The rows below come in pairs that one turn or mirror swaps. Which row does each named row swap with?
The rows were stretched afterwards, more along some directions than others.
j76: -81; -105; -52; -2; 28; -145; 76; 113; -105; -19; 98; -145; 74; -145; 30; -51; 55; -35; -35; -44; -128; -48; -20; 153; 95; 68; 105; -20; 28; -24; 39
j783: 5; -122; -51; -100; -127; 135; 83; -155; -128; -72; 13; 60; 37; -112; -189; 13; -16; 86; -31; 75; 139; -99; -112; -18; -201; -38; -20; -142; 160; 20; 72
j585: -8; 139; -39; -202; -82; -162; 328; -64; 88; -64; -72; -152; -57; -17; 79; 20; -61; 94; -141; 126; 24; -98; 191; 8; 82; 236; -73; 52; -9; 174; 69
j930: 106; 130; -148; -27; -208; -91; 39; -52; 119; 25; -131; 47; -22; -161; 9; 117; -79; -9; -28; 112; 42; -40; -65; 188; 144; 28; 9; 59; -104; -96; -83
j545: 10; 77; -19; -82; -25; 2; 121; -197; 125; -62; -57; -70; -51; -262; -197; 3; -200; 66; -63; -33; -32; -92; 161; 107; 1; 262; 125; -130; 140; 28; -95
j109: -89; -42; -129; 131; -41; -160; 114; 151; -105; -6; 94; -120; 134; -114; -13; 2; 20; -172; 44; -87; -66; -25; -29; 161; 104; 98; 42; 52; -88; -47; 54
j916: 101; 52; -124; -36; -137; -46; -30; -141; -67; -1; -120; 61; 112; -54; 110; 51; -33; -30; -182; 206; 85; 58; 36; -114; -92; -2; -1; -17; -133; 14; 61
j426: -49; 130; 156; 207; 84; -112; 116; 80; -129; 12; -32; -57; -58; 58; -20; 164; -85; -13; 4; 125; 53; 96; -109; 62; 43; 191; -99; -97; 256; 171; 77
j183: 26; -43; -188; 316; 42; 42; 72; -103; -452; -145; 15; -42; 77; 56; -149; 29; -66; -81; -141; 56; 204; 86; -47; 49; -47; 110; -143; 97; -20; 24; -45
j476: 72; -235; -119; -26; -154; 145; 54; -37; -179; -268; -58; -29; 51; -38; -2; -12; 150; 18; -97; 79; -1; -19; -8; -58; -25; -37; -19; -22; -254; -186; -14
j246: -99; 45; -104; -172; -166; -186; 289; -88; 207; -96; -155; -32; -176; -44; -40; 138; 40; 20; -63; 179; -21; -92; 17; -112; -39; 146; -59; -36; 95; 23; 142
j222: 76; 14; 131; -70; -53; 139; -45; -159; -4; -81; -66; 64; 6; -38; -78; 44; -55; 72; 23; 86; 90; -12; 71; -145; 33; -65; -76; -31; -140; 38; -59
j920: -97; -96; -21; -20; 52; -134; 52; 122; -84; -16; 106; -127; 75; -109; 31; -39; 60; -30; -34; -85; -137; -37; -32; 142; 58; 68; 131; -26; 43; -18; 40
j677: 112; 66; -108; 11; -136; -16; -89; -111; -120; 46; -79; 79; 151; 15; 110; 81; -106; -15; -149; 182; 127; 72; 28; -107; -131; 17; -3; -43; -113; -14; -15
j531: -27; -159; -70; -86; -79; 178; 81; -70; -129; -73; 30; 60; 46; -134; -263; -35; 16; 56; -8; 27; 69; -105; -56; 13; -122; -52; 42; -136; 145; -59; 32
j327: -47; 41; 23; -108; 19; -160; 75; -7; 121; 22; -40; -45; -89; -69; -146; 30; 15; 52; 1; -2; -20; -102; -28; 146; 89; 11; 50; 24; 96; 28; -84
j912: 87; 30; 120; -20; -52; 90; -69; -108; 121; -80; -118; 89; -52; 21; -24; 107; -90; 25; 24; 119; 48; 0; 32; -188; 26; -33; -69; -67; -162; 6; -28
j666: 169; 136; -158; 7; -292; -66; -54; -17; -8; 46; -120; 49; 89; -114; 47; 133; -50; -27; -121; 193; 114; 38; -93; 58; 52; 18; -48; 10; -81; -110; -46
j27: 130; 215; -72; 45; -217; -86; -36; -61; -10; 143; -110; 121; 30; -59; 102; 125; -75; -17; -93; 143; 73; 55; -77; 63; -73; 25; -41; 1; -101; -21; -68
j504: -127; -110; 125; -129; 113; -115; -57; -73; -106; -19; -27; -86; -105; -55; 71; 19; 46; 162; -119; 104; -144; 27; -27; -16; -38; 30; 145; -146; 269; 2; 19
j113: 25; 161; -23; -181; 47; -144; 254; -43; 50; -29; -57; -173; -2; -28; 116; -64; -117; 172; -175; 29; -19; -93; 230; 139; 108; 217; -7; 98; -39; 202; 3
j5: -4; -107; -60; -144; -98; 194; 57; -137; -122; -55; 20; 71; 26; -167; -206; 10; -4; 140; 1; 62; 87; -172; -31; 7; -174; -41; -6; -131; 132; -36; 55
j509: 70; 24; 101; -43; -48; 58; -70; -157; 83; -84; -192; 55; -25; -2; -28; 121; -70; 39; 15; 117; 71; 7; 63; -190; 26; -53; -64; -50; -192; 39; -26
j353: 131; -58; 119; -92; -34; 207; -65; -85; -22; -86; -45; 32; 80; -57; -83; -29; -73; 94; -1; 22; 68; -56; 46; -80; 29; -95; -32; -61; -205; -4; -82
j42: -82; -66; -14; 4; 60; -148; 81; 125; -115; -26; 90; -146; 94; -133; -4; -41; 38; -38; -23; -91; -103; -46; -19; 170; 60; 112; 132; -61; 61; 19; 32
j521: 100; -228; -154; 24; -153; 126; 59; 23; -269; -314; -17; -58; 105; -93; -151; 9; 179; -42; -74; 38; 77; -53; -45; 25; 19; -34; -46; 33; -236; -148; -23
j44: -4; -19; -142; 280; 90; 12; 72; -87; -363; -101; 18; -28; 56; 82; -175; 38; -82; -66; -85; 20; 192; 58; -44; 41; -80; 146; -127; 90; -6; 69; -36
j953: 46; -33; -69; 207; 165; 47; 61; -117; -415; -105; 3; -92; 41; 91; -105; -42; -98; 42; -149; 55; 181; 57; 47; 51; -44; 134; -102; 78; 52; 117; -97
j669: 19; 157; 127; 56; 0; -56; 120; -79; 150; -2; -125; -54; -64; -147; -67; 84; -208; 57; 26; 18; -1; -5; 28; 85; 57; 289; 34; -206; 186; 96; -67
j462: -133; -128; 88; -140; 127; -104; -85; -94; -108; -31; -61; -97; -84; -54; 82; 8; 84; 144; -103; 65; -123; 12; -33; -17; -47; -20; 151; -102; 208; -13; 27
j495: -100; -158; 148; -135; 120; -5; -2; -14; -47; 26; 19; -59; -36; 250; 143; 39; 35; 135; -6; 195; -26; 70; 17; -300; -40; -98; -12; -93; 89; 84; 118
j49: 27; 188; 146; 141; 2; -54; 164; 4; 31; 8; -70; -64; -59; -61; -51; 120; -160; 12; 11; 110; 61; 46; -33; 70; 38; 271; -73; -143; 228; 161; 25
j251: 101; 159; -118; 42; -183; -110; -43; 13; 118; 93; -76; 91; -25; -77; -9; 96; -49; -59; -62; 85; 18; 16; -80; 138; 68; 15; -1; 28; -62; -119; -115
j387: -109; -174; 145; -149; 224; -73; 6; -23; -63; 25; 21; -101; -27; 258; 101; -8; 23; 167; -37; 116; -55; 30; 44; -226; 7; -77; 41; -30; 82; 149; 81
j589: 98; -63; 83; -94; -66; 209; -40; -79; -133; 48; 94; 76; 96; -153; -153; -60; -41; 126; 49; 22; 87; -100; -10; 8; -107; -105; 40; -108; 26; 1; -48
j793: 24; 214; 171; 140; 16; -80; 132; 7; 25; 49; -76; -58; -39; -59; -34; 136; -149; 16; 35; 98; 77; 28; -48; 84; 36; 249; -84; -154; 253; 174; 28
j230: -18; 150; 147; 190; 102; -65; 129; 32; -127; -17; -43; -69; -41; 31; -28; 152; -77; 21; 4; 121; 102; 39; -111; 63; 19; 193; -142; -80; 244; 228; 97
j233: -153; -57; 104; -192; 241; -128; 60; -83; 9; 41; 13; -131; -99; 89; -1; -55; -18; 196; 11; 38; -92; -67; 129; -67; 101; -37; 51; 50; 113; 148; 44
j613: -42; -60; -130; 150; -48; -136; 132; 127; -100; -65; 95; -102; 157; -160; -71; 0; 25; -188; 37; -94; -45; -30; -42; 164; 96; 134; 43; 1; -107; -32; 25
j524: 21; 134; 125; 65; -47; -14; 177; -92; 155; -30; -116; -59; -90; -162; -128; 69; -198; 29; 17; 47; 27; 5; 36; 65; 58; 278; 0; -167; 180; 72; -45
j548: -29; -68; -91; -154; 82; -43; -14; -234; -157; -67; 24; -38; 79; -117; -63; -77; -44; 41; -182; 10; 12; -80; 159; -86; -177; 44; 71; 29; -33; 103; 17
j115: -186; -170; 139; -155; 284; -75; 32; -52; -101; 15; 29; -120; -61; 215; 50; -42; -28; 208; -25; 75; -89; 0; 54; -136; 35; -62; 33; -38; 136; 150; 62
j185: 49; -233; -145; -4; -152; 99; 67; 32; -231; -291; 15; -32; 40; -92; -116; 1; 205; -41; -68; 9; 27; -76; -35; 34; -6; -68; -67; 62; -212; -208; -1
j983: 41; -21; -52; 129; 182; 59; 37; -114; -431; -86; 17; -111; 49; 132; -34; -95; -84; 126; -183; 24; 129; 85; 70; 55; -41; 87; -91; 78; 41; 115; -131
j219: 127; -54; 119; -95; -23; 191; -5; -73; -98; -58; -17; 26; 166; -50; -118; -69; -104; 108; 18; 36; 147; -58; 53; -49; 8; -96; 6; -90; -140; 61; -109
j328: -16; -74; -56; -139; 29; 2; -1; -246; -111; -98; 34; -39; 69; -137; -124; -71; -6; -8; -184; 35; 54; -51; 158; -166; -162; 19; 77; 25; -64; 79; 38
j252: 81; -103; -5; -74; -113; 248; 2; -126; -198; -61; 54; 58; 147; -167; -198; -58; -70; 154; -33; 30; 123; -71; -65; 26; -58; -84; -8; -96; 55; -42; -51
j776: 84; -73; 116; -93; -35; 232; -29; -29; -147; -31; 73; 39; 152; -68; -139; -58; -73; 81; -11; 15; 120; -57; 46; -39; -15; -95; 7; -48; -71; 9; -55
j580: -9; -176; -11; 57; 44; 36; 122; 73; -344; -277; 64; -78; 9; -62; -201; -18; 222; -4; -77; -35; 47; -81; -109; 125; -4; -27; -103; 64; -39; 29; 8
j906: -117; -121; 60; -85; 83; -118; -1; 54; -94; 23; 53; -93; 3; -94; 74; -42; 50; 94; -67; 1; -160; -17; -36; 89; 23; 31; 164; -93; 143; -17; 18
j744: 96; 170; -149; 35; -205; -113; 15; 47; 69; 42; -124; 24; 0; -82; -41; 118; -17; -93; -68; 124; 59; 3; -73; 157; 104; 31; -5; 33; -48; -116; -57
j796: -61; -81; -167; 262; -52; -158; 123; 138; -108; -72; 49; -82; 112; -98; -91; 34; 24; -262; 42; -60; -35; 36; -93; 112; 121; 113; -8; 32; -134; -63; 28
j410: -60; 77; -19; -206; -122; -178; 279; -56; 227; -69; -108; -68; -138; 14; 29; 112; 34; 21; -100; 155; -3; -80; 83; -156; -44; 155; -65; -7; 27; 84; 128
j474: -41; -1; 44; 163; 142; -21; 139; 50; -367; -201; 50; -130; 3; -31; -160; 88; 109; -23; -55; 66; 148; -64; -106; 100; -16; 90; -154; 60; 170; 188; 159
j404: 26; -64; -99; -100; -24; -47; -38; -166; -113; -32; -16; -18; 104; -29; -16; -4; -41; 3; -206; 69; 63; -26; 110; -151; -182; 39; 52; 20; -111; 58; 44
j126: -121; -34; 43; -157; 164; -138; 104; -55; 49; -17; 10; -122; -121; 2; -107; -39; 2; 134; 20; 19; -63; -110; 64; 15; 123; -24; 56; 60; 144; 65; -3
j43: -107; -17; -121; -113; -168; -32; 184; -142; 144; -47; -92; 42; -146; -143; -107; 141; 31; 22; 1; 160; 26; -142; -26; -72; -101; 83; -32; -114; 168; -39; 190
j402: 90; -193; -114; -54; -136; 154; 52; -15; -158; -218; -57; -50; 27; 12; 49; 3; 107; 72; -112; 130; -12; 13; 37; -95; 7; -20; -23; -10; -236; -184; -18
j145: -8; -171; 54; -166; -8; 31; 55; -26; 35; -52; -95; -52; -19; 210; 226; 59; 27; 138; -69; 219; -45; 54; 63; -274; 21; -32; 5; -74; -107; -10; 92
j337: 108; 100; -83; 10; -145; -63; -91; -40; -56; 80; -81; 50; 162; -9; 78; 64; -56; -81; -147; 126; 86; 82; 9; -62; -83; 23; -6; -12; -125; 23; 43
j354: 7; 50; 53; -166; 157; -73; 198; -98; -183; -26; 15; -208; 40; 101; 63; -143; -110; 214; -202; 47; 69; -28; 214; 55; 37; 162; -31; 68; 78; 273; -39
j297: 48; -135; -39; -31; -82; 201; -5; -116; -174; -32; 2; 83; 87; -180; -220; -24; -42; 97; 13; 49; 98; -85; -35; 53; -121; -60; 45; -149; 103; -49; -46
j575: 151; -59; 92; -107; -61; 216; -31; -73; -110; -81; 8; 71; 140; -76; -91; -81; -107; 164; -60; 39; 90; -49; 80; -4; -23; -59; 30; -86; -107; 17; -115
j473: 4; 133; -65; -189; -67; -184; 275; -32; 225; -101; -105; -121; -77; -59; 74; 70; -8; 15; -121; 106; -6; -106; 147; -18; 65; 234; -49; 13; -7; 129; 112
j89: -113; -120; 45; -72; 135; -113; -30; 34; -144; 1; 38; -116; 7; -68; 109; -47; 49; 106; -67; -17; -159; -14; -23; 100; 23; 4; 155; -65; 124; -9; 10
j400: 146; 162; -125; 67; -259; -21; -19; -29; 25; 18; -114; 91; 27; -124; -6; 115; -30; -59; -101; 137; 106; 6; -97; 127; -9; 33; -5; -23; -85; -122; -79
j817: 7; 125; -34; -192; 90; -118; 251; -81; -40; -37; 2; -188; -15; 5; 132; -80; -116; 178; -204; 81; 9; -90; 264; 84; 92; 200; -10; 120; 12; 206; 28
j151: -30; 10; -234; 352; -1; -93; 100; -11; -237; -54; 11; -58; 69; -35; -107; 119; -22; -239; 24; 39; 120; 31; -83; 47; 27; 154; -126; 64; -88; -15; 75
j661: 40; 10; -107; -44; -8; -15; -81; -209; -152; -1; -38; 22; 89; -65; 34; 3; -32; -29; -185; 116; 73; 39; 59; -136; -144; 16; -9; 15; -71; 55; 40
j273: -58; -163; 146; -158; 100; -19; 18; 0; -5; 1; -51; -51; -7; 299; 173; 35; 9; 158; -21; 169; -41; 77; 24; -281; -37; -66; -1; -119; -7; 114; 68
j762: -48; 34; 95; 215; 134; -67; 102; 88; -323; -96; 29; -75; -29; 82; -60; 138; 20; 6; -56; 113; 128; 20; -134; 74; -18; 113; -161; 8; 220; 194; 130
j454: -94; -75; 97; -115; 38; -40; -155; -134; 7; -46; -131; 26; -203; 54; 58; 129; 20; 154; -106; 158; -92; 57; -56; -130; -71; -23; 89; -170; 208; -40; -4
j12: -37; 56; 133; 186; 119; -46; 132; 123; -246; -84; 65; -86; -25; 64; -108; 113; 23; -18; -44; 92; 120; 13; -108; 62; -23; 128; -140; 32; 241; 211; 151
j464: -41; 156; 144; 174; 76; -90; 136; 62; -115; 21; -21; -81; -62; 42; -33; 155; -112; 16; 1; 121; 82; 51; -75; 79; 36; 217; -129; -71; 277; 206; 97

j762 pairs with j613
j89 pairs with j49
j464 pairs with j920
j796 pairs with j474
j251 pairs with j5
j183 pairs with j521
j230 pairs with j76
j817 pairs with j273
j404 pairs with j222
j27 pairs with j589
j793 pairs with j906
j402 pairs with j983
j12 pairs with j109
j783 pairs with j930
j462 pairs with j524
j426 pairs with j42
j580 pairs with j151

